One turning vector, and how many steps it has turned:
The counts run from 0 to 899.
[-19  19 -15  10   9 -19  18  -2   5   8   3 -19  20  23  12   0  -8 -29
   8  15   6 -24  -2 -16   3  35   9   2 -13   0   8   0   2   1  10  -3
  -6 -17  43  -5  19   3  15  -3 -15 -10 -20  29 -10   2] => 496
[-11  15  -3  -2 -13 -11  35  11  28  22   3 -16  -8  -2   9   7  -6 -28
 -13  -3  -9 -36   9  -3  -3  19  11 -11   2  -5  32 -10 -20 -10 -18   3
 -15  -2  17  -4  15  -8  -4  15 -14  31  10  -9  -2  20] => 274
[  0  18  -3   0   6 -31 -12  -9  -6  12  -2  -1  -3 -23   8 -26   9  -3
   0  -7  -9   9  -7 -19  15   5  26 -20 -13  -5  13 -17  15 -34 -23  20
   4   5   0   1  22  -2   1  21  -7  -3  32 -30 -18 -15] => 662
[  0  -9   0  -5   6 -23  21 -11   8   6  18 -28  26   0  10   2  -4 -12
  13 -15   4   7 -10  -5   0  12   8   9 -18   2   0   0  29 -33  -2 -20
  21  -1  23 -18  29  13  20  25 -19  12  17  13 -30  -9] => 321
[-22 -16  14 -29 -37 -22   0  24  37   6 -23  -8 -10 -18 -17 -12 -14 -16
  -4   4  18   8   3 -11 -11  11 -17 -10  13 -29   8   2 -31  -5  -5  -3
 -16 -12  -3   6   7 -12  -2   0  -7   5  13 -10  -1 -18] => 53
[  4  -1 -22  -1  -6  -2   8 -29   6  11  -7   9  -8   9  12 -10  11 -21
   4  24   4  20   5 -35  30  22  18   4 -17 -12  18   1  16 -35   5   2
   5  -1  15   5  26  -1   6   0 -18  -8 -17  24 -16 -10] => 502
[-20 -23   5  12  -7   5  13  -7   9 -20  -7 -18 -14  -3  -3   5  -2 -21
   0  -2  -3   3  -2 -26  41   4  -6 -18 -20  -2  28 -10  12 -31 -19  -9
  12 -23  -6  -1  -1   7  12  37 -21  18  -6  17 -11   8] => 132
[-28  -2   1   0  -2 -17  14  15  -7  30 -17   9  -6  -1   4 -24  14 -20
  10  -4  22  14  13   3 -12   8 -24  -2  20 -19   7 -15   3   4  -4 -15
  -6  14  10  12  14 -42   0  -6  -5   5  -2  -3 -37 -16] => 423
[-27  -6 -13 -22   9 -28  15  -4  14   4  -7 -11  -5 -13   6  -7   1 -21
  -6   8  15  23  16  11  -1   7  11 -35   5 -13   4 -13  26 -13 -10   7
   9   7   8  -8  35 -13  24  19 -28  10   2  -8 -18 -19] => 840
[ -4  20   9  11   5 -20  11  15  25  21 -10   6  17  -9 -15 -24  -7  24
  -6   9 -23   2   5 -12 -22 -14 -14   9  10 -14  -9  -4  -3 -22   6  -7
   8  26  -3  -6  11 -11   8  26  -7  25  18 -31 -15   0] => 401
[-14  -4  -3 -11   3  -7  12 -19  30 -12 -28 -18 -10  -3  -9 -14  -3 -13
   4  36  -2  35  10 -26  24  -2  11 -15  -8 -10  11 -14  16 -28   5  10
   6  -5   5  11  27   3   7  17 -17  -6 -16   7  -8 -13] => 506
[-20  28  -5   1  17 -15  10  25  13  10 -14  -6  13   0   8 -30  -8 -11
   5  16  17  16   0 -39  19  25  -4 -11 -16  -8   3  -6  -9 -15   6  21
  -4 -25   5  17  21   8   5   3  -6 -20 -12  19  -5 -22] => 878
[-11  16  -4  19 -14  -4  25  11  13  -4   1  25  18  -4  -4 -24  11  -8
  21  17  22  -1   4 -46   6  11 -24  25 -24 -17  -1   0 -20  -7 -20  -8
 -26   4  29  -3 -13   0  10  10 -11 -14   5  16   2 -11] => 199
[-23  14 -24   7 -25   4  -4  10  -9 -20  -3  10  10  -4 -19   1   1 -16
  -4  29  -7   3   7 -41   3  10  -5  14  12 -22   9   6  -1  24  17  -5
 -13 -11  27  -1   6   2  29  22   4 -10  -4  32 -21 -14] => 718
[ -2 -17   3  25 -22  16   1  -4   0  11 -17   3   5  -5 -17 -23   9   5
 -26  26 -12  -9   0 -29   0  -5 -32  20   4 -11  14 -24 -25 -12  -7 -12
  -9 -20 -28  -3 -33 -21   2  19  -6   6  -6  -5 -21  11] => 221
[-11   3  23  30  17 -33   2   3  -4   5  -8  -5  -2  10  26 -24   9  -8
  31  -9 -13 -22 -10 -45  21   3   3  -5 -18   9  20  -7   5 -14 -19  -4
   2 -12   7  12   2 -16 -14  20  -5 -15   3  -8 -25  10] => 287
[ -4   5 -20   3   8  -9  17 -15   7  14  -8  16 -11   6  17 -12  17  -6
   6  18  -1  15   6 -29  31  20  20  -6  -5  -8  14   6  19 -33  10  -3
  19   3  16  -4  27  -6   9  17 -23   2 -26  23 -18 -14] => 503
[-23  -5  17 -12   1 -47 -19  38  11  11 -19  11  -8 -17  11 -26  -5   8
  26   3   6   0  -1 -23   1  17 -28 -17  -6  -8   1   4  11  -3 -12  -6
   9 -18  -3  -2  -7 -32   5   3 -10   0  14 -11 -13 -10] => 247
[  1  -7  -4  19  -3 -10  10   8   4  29 -10 -12  23 -16   3 -23   6  33
 -16  20  -3   1  -4  -4 -19  -3 -23   6 -14   5   1 -17 -15 -35 -10   0
   9 -10 -15 -19 -10 -28  11  28 -21  -2   9 -23   6  -7] => 29
[  7   5   6  23 -16 -14 -22  -8   7  -7  -7  18 -11 -14 -14 -28  -4  -2
 -11  25 -34   2  -9 -54  10  14 -18  20 -19 -29  15   2   7 -12   2  -9
   8   2 -13  21   0 -13  -4  -5   6  19   0  -7  -5   4] => 590
[-10 -16  14 -10 -15 -32 -12  30  39   7   9  -7  10  -3  -6 -20 -22 -19
   4 -18   8 -12 -14 -25 -12  25 -18  -3   2 -24   8  16 -20   4  -3 -13
   2 -14  11  -7  11   1  -9   5   8  30  26   5 -20 -10] => 57
[-22   1 -13  23  -6  -3   9 -17 -10  11  -3   3  14  39  -2  -6   9 -30
   5  -8  -7 -12  -5  -8  22  14   9  -3  15   3  13  11  11   2  13 -28
   6 -15  12 -11   5  -8  13  11 -15  -4 -34  22 -40   7] => 304
[ -7 -32  -5   6  -5 -11  -1 -26   2 -25  20 -26   9  -6   0 -15  -4 -37
 -18 -18   5  14 -14 -20  10   3   2 -14 -14 -22  14   1  17 -22  -8  -4
  14 -14   0  -4  32  12  -2  17 -13  15  14   5 -21 -14] => 848
[ -7 -14  -6   2 -24  -1  -7 -19   2  -1  -7  -2 -19 -13  -8 -16  11 -16
   0  -4  -1  28   1 -14  46   1   9 -13 -16  -1  26 -13  19 -48 -16  -6
  13   3 -15  10   8   3  11  26 -12   4  13  -4 -24  -6] => 134
[-12 -11  14   9 -23 -26  14  -5   3   2  -8 -26 -38  -4   5  19  11 -28
 -12  27  -2 -17  21 -28  -6   6  -6  -6   2 -20  23  -1 -11  -6  -1  -6
 -15  -3  18  10  16 -27   2  17  -5  19  -1  -3   6  11] => 802
[-14 -13   3  10   9 -38  -6  -7   1  27   4 -13  -4   5  25 -19   7   0
  17   6  -4 -16  -6  -7 -17   8  -9  -7   3  -5  15   4  20 -26 -11  -7
  20  11  21 -16  12 -43  -9   6 -15  18  25 -15 -23   3] => 623
[-12  34  10  16 -14 -26  17   9 -20  18 -22  25  -8 -12  -3  -1   6  -5
   4   1 -30 -20   7 -31  -4  11 -10  11  -4  -5  -4 -10   4   8  -9 -21
 -19 -10 -15   4 -14 -12  24   8 -12  -3 -17 -23 -10   9] => 788
[-26  -1  -3   5 -12 -15 -17 -20  -7  -4 -17 -33   4  16 -13  -8 -14 -29
  -7  13 -26  -5   1   2 -11   1  21  -3  18 -10  10   2  22   3  23  -2
   4  -6  14   5  35 -16  10  -6  -2 -16  -9 -15 -33  -4] => 298
[-28 -12  32  10   0 -13  29  19  24  -4 -22 -21  -9  14   3 -15   3 -26
  14  -5  10  -2  10 -22  20 -17 -14 -16   9 -11  18  -7 -17  -7 -19  -8
  -9 -13  -6  23  10 -16 -15  12 -13   1  -8   0 -23  17] => 92
[-15   3   2   1 -38 -13 -11   0  -5  -9 -19  13 -13 -10 -20   1  -9 -23
 -20   2 -34 -19   1 -28  10  15  -8  -5  11 -14  16   4  -2   5   0 -14
 -14 -35 -33   5 -15  -7  19   0 -17   2 -12 -20 -12  17] => 261
[-31   8   7  -8 -24   2   2  -3  26   8 -24   4 -17 -20 -25 -21 -11 -12
   7  -5  -8  23  -4 -30   7   0 -19 -11  10 -31  14  13  -3 -26   6  -3
   2  14  -6   0   8  -1 -17   0  -2  30  -3 -11   3 -21] => 768
[-12  22 -14  17  -5  -1  22  -1  15  -3   3  27  26  -3  -3 -32   6 -11
  20  15  17  15   2 -37   1  11 -21  17 -20 -23   7  -2 -12 -19 -16  -4
 -15  20  31   1   6  -4  -3  -3 -11  -7  11   6  -6 -21] => 200
[-19  -1 -22 -10  -6  -1  18 -33  10   0 -13   3   1 -13  -2 -14   4 -32
   1  25  11  -2  14 -15  14  19   0  -9 -19  -6  18 -22   9 -31 -29  10
 -14 -11   6 -10 -12  -8   8  -6 -49 -14 -12  -8  -2   6] => 834
[-27  20 -10 -15   5 -12  21   2  33  26 -17  -4  -3  14  -7  -6   0  -8
  14   6   1   6   8   9  20   6  12 -17  23   8   6 -14   8 -27   3   4
   2   4  20 -23   7   1  22  36 -22  15  -7   8 -27   3] => 313
[ -5 -19  21  11 -11 -24   3   8  16  24 -12  -7  -4  17  15 -23  14  -6
  20 -16  11   1   3  -3  18  -5   8  -7  10  -2  26   4  -8 -22 -20 -21
   6  14  -6  22  18 -33 -11  18  -2   4  11 -11 -44  11] => 95
[-14  25 -14   3   3 -19  21  22  -3  24 -17  15   1  -3  19 -13  24   0
   3   3  12  24   3 -28  21  17   2 -13  -4   1  -4  13  -7 -26  13   4
  -1 -21  -4   7  25  -3  22  16 -17 -28 -17  11  -2 -22] => 876
[-21  -4 -16 -13 -38  -2  -2 -15  17  11 -10  -8  -8  -5 -22  -4 -12 -36
 -23  12  -1  -6  11  19  13  25   6 -17   3  -4  24 -21  -3 -12 -21  -3
 -18 -12   0  -9 -12 -12  15   3 -20   7  -4 -16 -10  15] => 643
[-10   4  -4  26  -5 -27 -31  -5 -25  -3   9 -25  20   4   4 -22  -5 -32
 -11  -3 -11 -15 -20 -18   0  20  18  -1 -21 -11   8  -8   7   5  -1   4
   2 -23  13  10  31  -2  12   0   9 -28  15 -11 -19 -19] => 670
[ 12  -3  -8   0   0 -21  16  -5  28  25   6 -11   6  11  12  -2  -2   5
   2  13  -8 -10 -12 -35  17  25  16   4  -4   5  11   5 -12 -27  16  -2
  12 -16  18 -27  22  17   2  38  -7  13  -5  31 -10   1] => 695
[-24   4  -1  25 -10 -12  -4   7 -17   7  13 -31  27   6  -9   0 -12 -20
  -1 -26 -13 -25 -21   1   1   4   9  -1  -6   5   7 -11   2   2  -6 -11
   3 -23  16 -22   4  13  18  40  13   1  24   5 -26  -8] => 145
[ -6 -12 -14  16  -9  -9  31 -20   4   7   0  -9  11  20  24  13  13 -16
   2  11   6  -5   6  -8  12  19  10  -1 -16   0  11  15   6 -27   3 -17
   8 -14  19 -10  27 -14  17   7 -35 -14 -34  24   2  -2] => 499
[ 13   0  -5  -7   0 -12  18 -16  34   8  -3 -22   8   1   2  -2 -13  -7
  -2  23 -16  -3  -8 -44  13  15  16  10  -3  -3   8  -2  -6 -36  19   9
   5 -22  15 -13  21  29   0  30 -11   9  -2  25   2  -3] => 696
[-25   6 -36  30 -26  18  -1   5 -19  11  17   2   9   9  -1   2  19 -17
 -25   0   1  -7  -8  -4  18  15   5 -12   5 -13  15  13 -10  -8  11  -3
   5  -5  22 -23  15 -11  20  37   6   5  -5  24  -8 -15] => 344
[-31  19 -16  16  -8  13  38  11  -6   3 -12  -4  47   1  -8 -14   8  -1
  10 -11   6   9  -2   9  -5 -15  -4  -2   1   3  -4  -2  -8 -18 -13  -9
 -12   3  14 -21   0  -2  28  32 -24 -24   3  -4 -11 -21] => 530
[  8 -41   2   8 -37 -12  -7 -20  10  -4   6 -23  22   7  -9 -11  -3   4
  -8  -4  -1  15  -6   7   8  -3  17  19 -16   0  11  -5   1 -17  -4 -26
  16   4   5 -10  19  -7  21  36  -7  -8  10   7 -30  -9] => 516
